In the data rows, zero lies at 4.5, halfway between 4 and 5.
Here are some points, one per row:
[4 2 6 3 4 3 6 6 3]
[2 6 3 2 7 3 2 6 3]
[5 6 3 7 7 7 6 2 4]
[7 6 3 7 3 3 6 7 7]
[3 3 6 4 6 6 5 7 6]
[5 2 7 3 3 3 6 6 3]
[7 5 6 7 6 3 6 6 7]
[6 7 3 2 6 4 3 3 4]
[3 6 4 5 3 4 7 6 3]
[3 6 5 2 2 3 3 7 3]
[2 6 3 4 6 3 3 6 6]
[3 5 5 3 7 7 7 4 3]
[7 2 6 6 4 3 7 7 5]
[4 2 6 3 7 4 3 6 6]
[4 4 6 4 1 3 6 4 7]
[3 7 2 4 6 3 2 3 4]
[3 6 3 6 6 3 2 4 3]
[7 7 4 3 5 5 4 6 6]
[6 3 5 7 2 6 7 5 6]
[4 3 6 3 7 7 6 4 3]
[3 4 6 3 7 6 4 3 3]
[4 2 6 4 2 6 2 2 5]
[5 4 5 5 3 7 3 2 7]
[5 4 5 4 3 7 3 2 7]
[4 2 7 3 4 3 6 6 3]
[6 4 4 6 4 6 7 6 3]
[7 3 7 7 3 5 4 6 7]
These points spread out most along one direction. For each point below, how far along it does it lie, from 0 to 99? The average is 50, and the first point in the table lies past the average.
[4 4 6 3 7 7 7 3 3] -> 44
[7 4 4 6 6 6 2 3 6] -> 48
[4 6 4 2 2 4 3 4 4] -> 39
[7 3 5 6 6 4 7 6 7] -> 69
[4 8 3 3 4 4 2 2 2] -> 22
[3 7 4 5 2 4 7 5 3] -> 50
[3 5 3 7 5 4 2 2 5] -> 36
[6 4 3 8 5 4 6 5 4] -> 59
[4 7 3 4 2 5 3 2 4] -> 37
[3 7 3 7 7 7 2 2 3] -> 24
[3 3 5 5 2 6 2 2 4] -> 47
[2 3 5 4 2 2 6 7 3] -> 56
[2 7 3 5 4 4 5 6 3] -> 37
[7 3 4 7 6 3 7 7 4] -> 65
[6 4 5 3 5 7 3 2 4] -> 42
